One turn moves every row onto another: examples first, then more rows asked
nerol: [ 0.31  1.88  0.37 -2.68 -2.75  1.13 -2.32 -1.31 -0.24  4.08 -0.83  0.42
  1.02 -2.72  0.78 -1.34 -1.60 -1.57 -4.55 -1.43]
diret: [-1.10 -3.59 -3.40  0.12 -1.23 -1.93 -0.50 -2.67  0.16 -0.96 -1.76  0.66
  0.35 -0.28  0.64 -2.94 -0.61  2.41 -1.95 -1.23]
Fabo: [ 0.34  2.03  1.63 -0.33 -3.31  1.45  3.72 -0.03 -3.29  1.02 -1.16 -1.34
 -1.92  1.02 -1.37 -1.87  1.16 -0.92 -2.70 -2.88]
Sipag: [-3.88  0.90  1.22 -0.18 -2.05 -0.65 -1.57  2.06  0.16 -2.10  0.30  1.44
  3.34 -0.25 -3.55  0.40 -0.62  2.03 -1.50  0.53]
tikit: [-2.61 -1.99 -1.54 -1.76 -1.04  1.50 -1.10 -1.95 -1.25 -1.40  0.74 -2.26
  2.06  1.10 -2.64 -2.51 -1.72  1.48 -3.75  1.72]
zaku: [ 1.76 -0.51  0.76 -2.23 -1.07 -1.15 -1.31 -1.54 -1.07  4.47 -1.80 -1.96
  1.48 -1.35  0.96 -0.22  2.20  2.45 -2.28 -0.36]
bop: [-2.05 -1.60 -2.60  0.70 -1.17 -0.40 -0.47 -1.55  0.28  0.18 -0.50  0.87
  0.95 -0.04  1.71 -2.98 -0.30  4.78 -2.70  0.15]
lig: [-3.37  1.90  1.89  0.31 -1.47 -0.78 -1.50  0.65  0.24 -1.20  2.91  1.55
  1.46  0.41 -2.10 -0.20 -0.46  1.43 -0.31  1.94]
zot: [ 0.45  2.63  0.25 -0.65 -0.82  0.96  1.42  0.42 -3.86 -1.72 -1.76  0.01
 -2.85 -0.47  0.75  1.29 -1.15 -2.00 -3.72 -0.73]
Tapus: [-1.28 -1.55  2.72 -3.20 -0.63 -0.34  2.31  2.99  1.52 -1.84 -0.09 -0.40
  0.62 -0.93 -0.98  0.71  0.63 -0.64 -1.13 -4.92]
babi: [-3.28  0.85  1.66  0.65 -1.48 -0.88 -1.80  1.40  0.75 -1.76  3.64  0.81
  1.63  0.13 -1.43  1.23  0.40  0.89 -1.11  1.37]
duku: [-1.05 -1.72  2.15 -1.11  0.70  1.22  0.42  3.31  2.52 -1.25 -1.80 -1.16
  1.10 -1.27 -0.48  2.09 -0.52  0.09 -1.69 -4.44]
voka: [ 0.07 -2.37  3.01 -0.56  0.52  1.78  1.03  3.58  1.67 -1.10 -1.88 -0.30
 -0.07 -1.24 -1.56  1.81 -0.10  0.58 -1.53 -4.03]
mifoz: [ 0.30  1.37  1.26  0.20 -2.02  0.50  3.22  0.79 -3.71  0.76 -0.65 -0.82
 -2.33  1.22 -2.21 -2.58  1.68 -0.40 -2.01 -3.58]
mevub: [-1.88 -2.31 -2.34 -2.19 -1.31  2.38 -1.28 -2.17 -0.81 -1.35  0.31 -0.85
  0.46  1.08 -3.70 -2.33 -2.30  1.83 -3.38  0.37]
Fil: [ 1.43  1.08  1.04 -0.02 -3.19  1.08  0.65  1.67 -2.15  1.66 -0.41 -0.83
 -3.04  1.09 -1.14 -2.66  0.73 -2.55 -1.14 -3.58]
Fano: [ 2.64  0.01  0.47 -1.53  0.19 -1.57 -0.76 -2.56 -0.74  3.66 -2.95 -0.54
  1.27 -0.59  0.80 -0.56  1.22  2.90 -3.02 -0.09]
pob: [ 0.95  0.01 -0.21 -1.27  0.21 -1.61  0.00  0.29  1.12 -2.03  1.88  3.01
  3.36  0.80 -1.96  2.98  0.39 -0.59 -2.10 -1.43]
kop: [-1.11 -2.57 -2.42 -0.48 -1.18 -2.02 -1.55 -3.00  0.47 -2.43 -1.35  0.76
  0.20  0.18 -0.04 -3.61 -0.50  2.65 -2.38 -0.34]
dokul: [ 0.85 -3.43  4.90  1.15 -0.04 -0.20  0.66  2.68  0.57 -0.31  0.10 -2.01
  0.50  0.06 -1.12 -2.62 -1.92 -0.62 -2.17 -1.97]
pires: [ 1.68  1.26 -0.83 -2.60 -3.02  0.01 -2.06 -1.29 -0.49  4.02 -0.80 -0.18
  1.40 -2.85  0.73 -1.61 -2.24 -0.31 -4.20 -1.65]
Nadap: [ 1.29  1.87 -0.21  0.09 -0.69  2.05  1.20 -0.02 -4.03 -0.24 -0.29 -0.96
 -2.03 -0.69  0.65  1.45 -2.32 -2.58 -3.63 -1.00]
Zutu: [ 0.40  1.18  0.04 -0.02 -0.98 -1.71  0.75 -0.82  2.44 -1.64  2.05  2.64
  3.72  0.68 -1.30  1.99  1.25 -0.70 -2.13 -1.22]
Lamug: [ 0.97 -3.10  5.24  0.43  0.20 -0.12  1.34  1.39  1.05 -0.15 -0.46 -2.19
 -0.07  1.10 -1.66 -2.24  0.04 -1.75 -1.73 -1.38]
tad: [ 0.27  1.45 -0.21 -0.26 -2.20  0.54 -1.97 -3.53 -0.10  3.02 -1.38  0.03
 -1.30 -3.92  0.87 -1.04 -1.51 -0.45 -3.86 -2.08]

pires -> babi
lig -> mifoz
Where do these go?
tad -> Sipag
Zutu -> zot
pob -> Nadap

One turn moves every row onto another: examples first, then more rows asked
zev: [-0.71  1.90  2.11  1.45 -0.85  3.88 -3.08 -1.50 -0.89  0.71 -0.68 -1.74
 -0.84 -0.72 -3.11 -2.44  0.23  1.10 -0.65 -0.50 -1.11]
kuzem: [-1.28  2.11  1.60  2.38  0.20  1.94 -2.40  3.10 -1.92  2.33  0.63  1.29
  1.66 -2.09 -0.91  0.63  0.85 -0.81  0.07  1.36 -0.99]
Pesez: [-2.27 -2.26 -0.01 -2.89  0.00  1.24  0.79  1.54 -5.32 -1.92  0.74 -0.49
 -1.12 -0.19 -0.39  0.26  0.39  0.38 -1.45 -2.41 -0.93]
zas: [-1.10 -0.74  3.52 -1.73  0.36 -1.36 -2.41  0.73  1.60  1.82 -1.56 -3.06
  1.53 -0.32  1.27 -1.12  1.08  3.40 -1.96 -0.34  1.61]
rer: [ 1.28 -0.31  0.59 -0.25 -0.48  2.29  0.26 -0.89 -2.26  1.33 -0.70 -0.43
 -4.14 -2.62 -3.37 -0.08 -1.21  1.54  1.55  1.91  1.45]
lutep: [-2.83 -2.01 -1.71  2.04 -1.99 -1.07 -0.72 -0.10 -1.97  0.35 -0.96  2.48
  0.02 -1.56 -0.63  0.52 -1.85 -0.83 -1.24 -1.73  4.98]
Vev: [-3.49 -1.73 -1.31  2.17 -1.80 -1.78 -1.20 -0.83 -1.16  1.66 -0.56  2.63
  0.05 -1.26 -1.80  0.07 -1.26 -0.56  0.06 -1.18  4.50]
zol: [ 0.42  0.25  1.51  3.88 -1.97 -0.60 -1.95  3.52 -0.50  0.54  0.54 -1.90
  2.21 -0.14  1.46  1.02  2.39  0.83  0.07 -0.07  1.09]
fogi: [-0.86  0.25 -2.99 -1.38 -2.88 -1.13  0.39 -4.88 -0.51 -0.63  1.03 -1.25
  0.15 -0.87 -0.72  0.02  0.45 -2.44 -0.69  0.68  1.90]
Rov: [ 1.54 -3.15  0.23 -3.84 -0.53 -1.42 -2.43  0.78 -2.58  2.22 -0.76 -0.93
 -0.68  0.20 -0.18 -2.79  1.18  3.16 -1.41  1.02 -0.26]
rusu: [ 1.18  0.14  1.64  1.36 -1.50  4.56 -2.73 -0.17 -2.71 -2.28 -2.49 -1.05
 -2.14 -1.84 -0.39 -2.17 -0.86  0.39 -1.27 -0.54 -0.51]
diful: [-2.32 -0.29  0.73  0.41 -2.06 -0.11 -2.13  1.88 -1.73  1.95 -1.59  2.68
 -0.70 -4.75 -2.22  0.30 -2.10  0.22 -0.66  2.31  1.57]
sosu: [ 0.05  0.76  1.24  2.53 -0.15  2.31 -2.17  4.00 -2.99 -0.17 -0.64  1.72
  0.47 -3.01  0.96  0.95  0.16 -1.50 -0.30  1.39 -0.62]
bobuv: [-0.53 -1.42 -1.03 -1.41  1.44 -0.78 -3.15  0.32  2.45 -3.89  0.48 -1.78
 -0.65 -0.11 -0.35  0.49  2.32  1.74 -2.75 -0.05  0.02]
Tul: [-1.01 -1.84 -3.17 -2.85 -1.89 -3.10  0.34 -3.13  0.46  1.51 -0.38 -0.34
  0.33 -1.54 -0.78  0.10  0.20 -1.70 -2.17  1.53  1.81]
kevi: [ 1.76 -4.80 -1.28  0.83  1.81 -0.04  1.06 -1.51 -2.47 -2.56 -2.12  1.85
  0.36 -0.78  0.33 -0.19 -0.33  1.44 -2.16 -0.32 -1.19]
Zisu: [ 1.03 -0.84  2.70  1.07 -2.52  1.27 -0.50 -2.53  0.01 -1.48  1.04 -1.90
  0.84  1.93  3.96  0.12 -0.59 -0.01 -1.46  2.04 -0.19]
buva: [ 0.44 -1.15  1.83  0.75  0.16  0.84 -0.91 -1.00  0.82  0.49  0.39 -0.63
  2.20  2.80  4.49 -0.54  1.22 -0.98 -2.01  1.61 -1.35]
sudef: [-2.36 -2.00  1.21 -2.01 -1.63  2.65  1.38  0.19 -1.36  0.31 -2.71  0.12
  0.18 -2.74  1.53 -1.50  1.57  5.09  0.52  0.70  0.13]
Tuta: [-0.15 -1.90 -0.82 -0.58  2.89 -2.19  1.81 -1.74 -3.95  1.72 -2.04  1.30
  0.61 -0.42 -1.34 -1.15  0.89 -1.16  0.62 -1.79  1.20]
zibur: [ 0.44  1.23 -0.55  0.40  0.42  3.58  0.80 -0.51 -0.61 -1.26  0.53 -1.80
 -2.72 -2.17 -3.22  1.89 -1.45  1.13 -1.39  0.35  2.19]
gidiv: [ 1.08 -0.56  1.73  3.30 -2.39 -0.44 -2.19  3.54 -1.26  1.21 -0.36 -1.24
  1.40 -0.62  2.41  0.14  2.49  0.92  1.24  0.51  1.39]
ges: [ 0.34 -2.97  3.87 -0.34 -0.07 -2.53 -2.32  1.04  0.76 -1.99 -3.09 -2.27
 -0.16 -1.41  1.97 -0.27  0.47  2.32 -1.61  0.08  0.55]
Riba: [-0.54 -2.38 -3.57 -2.80 -1.86 -2.53  0.12 -2.74  0.65 -0.10 -1.04  0.09
 -0.51 -2.20  0.55  0.36  0.36 -2.07 -1.96  1.47  2.37]
lam: [ 1.01 -2.04  2.33  1.06 -0.20 -0.13 -1.17 -1.23  0.23  0.62 -0.24 -0.06
  1.46  2.43  4.15 -1.00  1.13 -1.08 -0.80  2.24 -2.10]
pezik: [ 0.49 -0.65  3.17  0.68 -2.51  0.85 -1.08 -3.27  0.33  0.63  1.17 -1.43
  0.60  2.10  3.31 -0.95  0.08  0.43  0.33  2.66 -0.32]
Nozu: [-1.51 -1.12 -1.81 -0.84  3.21  1.88 -0.62 -2.98  1.17  2.45  0.04  1.54
  1.52  0.39 -0.44 -1.55  2.14  2.76 -0.24 -0.25  0.74]
bet: [-1.47 -0.49 -2.15 -0.20  4.12 -0.38  1.10 -1.51 -0.94 -1.23 -1.47  0.93
  0.45 -0.74  0.18  0.35  1.82 -1.77 -0.22 -2.51  2.72]
nak: [ 0.40 -0.89 -2.82 -2.01 -3.52 -1.00  0.59 -4.42 -2.19 -0.36 -0.05 -0.52
 -0.66 -1.47  0.49 -0.74  0.13 -2.39 -0.15  1.13  2.12]
bivu: [-3.07  0.97 -0.16  0.70 -1.24  0.93 -1.90  2.17 -0.26  0.10 -0.59  1.74
  0.27 -4.41 -1.86  1.77 -2.17 -0.01 -2.65  1.31  2.41]
Piro: [-4.46 -1.05  0.34 -2.44  1.10  0.84 -1.17 -0.20 -1.62 -0.82  1.33  0.42
 -2.10 -0.29 -1.57 -0.39  2.84  0.46  2.39 -1.28 -1.04]
kizak: [-3.22 -1.41  1.49  0.60 -0.94  0.70  1.96 -0.33  0.44 -2.82 -1.25 -1.19
  1.39 -2.14 -1.52  0.77  1.17  4.32 -1.37  0.00 -2.02]

rusu -> rer
zas -> bet
Where do these go?
Zisu -> nak
Piro -> kizak
bivu -> sosu
Nozu -> bobuv
Tul -> buva
lutep -> gidiv

One turn moves every row onto another: examples first, then more rows asked
C: [ 1.62 -1.56 -2.05  0.98  2.61  2.63  1.02  0.88  1.63  3.09 -0.34 -2.38]
L: [-1.38 -2.42 -1.05  0.32 -2.46 -3.06  0.23 -3.07  0.79 -0.01  0.73 -2.04]
Q: [-0.81  2.97  2.73 -0.20  0.08  0.38  0.13  1.36 -2.23 -0.36  0.89  0.24]
W: [-1.40 -1.91 -1.65  0.27 -3.70 -2.12  0.00 -2.67  0.51 -0.06  1.30 -1.82]
D: [-0.55 -2.46 -1.77 -0.23 -2.38 -2.86 -0.03 -2.88  1.24 -0.33  1.71 -1.08]
G: [ 0.06  3.06  1.59 -0.79 -0.60  0.51  0.09  1.55 -2.55 -0.34 -0.02  0.92]
Y: [-0.33 -1.12  1.23  0.81 -0.91 -1.04  0.29 -1.53  2.10  0.17  1.33 -5.70]
K: [ 1.67 -2.37 -1.22  0.30  2.73  1.73  1.28  1.18  2.04  3.15 -0.21 -2.67]
S: [ 2.06  0.09 -0.91  0.31  2.63  1.56  1.67  0.76  3.11  0.42  0.78  1.48]
T: [-0.74  2.97  0.81 -1.19  0.02  1.11 -0.04  1.51 -2.19 -0.09  0.15  1.70]
N: [-0.21  2.69  2.16 -0.94  0.22  0.77 -0.02  0.85 -2.50  0.66  0.02  1.37]
B: [ 1.75 -1.76 -2.04  1.41  2.33  1.34  1.46  1.38  1.61  2.98 -1.18 -2.79]
P: [-0.10  1.50 -1.06 -0.73 -0.20  0.48 -1.23 -1.71 -3.22 -2.33 -1.62 -0.60]
F: [ 1.35 -1.38 -2.57  0.22  2.72  2.53  1.11  1.06  1.09  2.19 -1.60 -3.08]
R: [-1.31 -1.96 -1.46  0.50 -2.71 -3.07  0.18 -2.52 -0.45 -0.43  1.13 -2.68]

S -> P
W -> B
G -> L
Where do these go?
Q -> D
T -> R

